In the rows, 128 means zero.
Each named move below is a turn or a mirror, shown by a few rows before and after it. Which moves, in which order, take the first row of each later pair to the second? The first pair is answered.
E:
[124  91 120 141  91  88 140 169] |-> [152 127  99 135  80 134 149 174]
[153 131 118 152 114 173 120 123] |-> [122  92 142 160 135 118 124 108]
[101 119 146 149 153  87 113 114] |-> [141 173 116 134 131 167 119 130]
M:
[125 114  89 137  90 165 118 108] |-> [119 107  84 132  84 161 124 117]
[128 124 171 179 124 113 125 117] |-> [140 111 171 174 117 105 132 121]
[135 109 143 151 151 131 133 110] |-> [137  98 138 145 144 118 141 117]
[138 131  91 122  96 142 123 145] |-> [125 143  88 118  98 140 118 147]
N:
[143  79 117 143  88 122 142 141] |-> [136  73 116 102 102 123 146 129]
[117  52  93 176  96 125 119 128] |-> [107  40  92  97 126 138 130 117]
[123 110 149 137 143 132 126 104] |-> [125 115 146 151 141 131 126 105]
V:
[157 189 143 133 130 141 143 134] |-> [145 155 106  76 125 157 148 126]
[112  92 113 160 136 156  97  81] |-> [107  97 112 160 134 143  96  79]
[137 150 155 117 155 116 136 117] |-> [141 154 153 102 152 141 141 110]
Then:
Between the rows of a pair lie 2 to 3 moves.
[101 109 105 123  94 127 128 148] |-> [118 142 126 146 113 177 121 106]
M then M then M
[ 94 112  90 121 110 136 120 137] |-> [ 99 136 148 158 142  87 119 131]
V then N then V
[ 81 138 107 150 104 110 107 155] |-> [ 83 152 137 142 136  92 116 141]
N then V
[134 101 103 105 107 151 136 123] |-> [112  95 141 112 132  98 134 115]
E then V then N
[113 113 105 166 111 117 118 140] |-> [140 159 143 170 143 128 123 127]
N then V then V
[ 90 122  85 147 113  89 118 109] |-> [ 98 153 130 119 156  76 130  95]
V then N then V
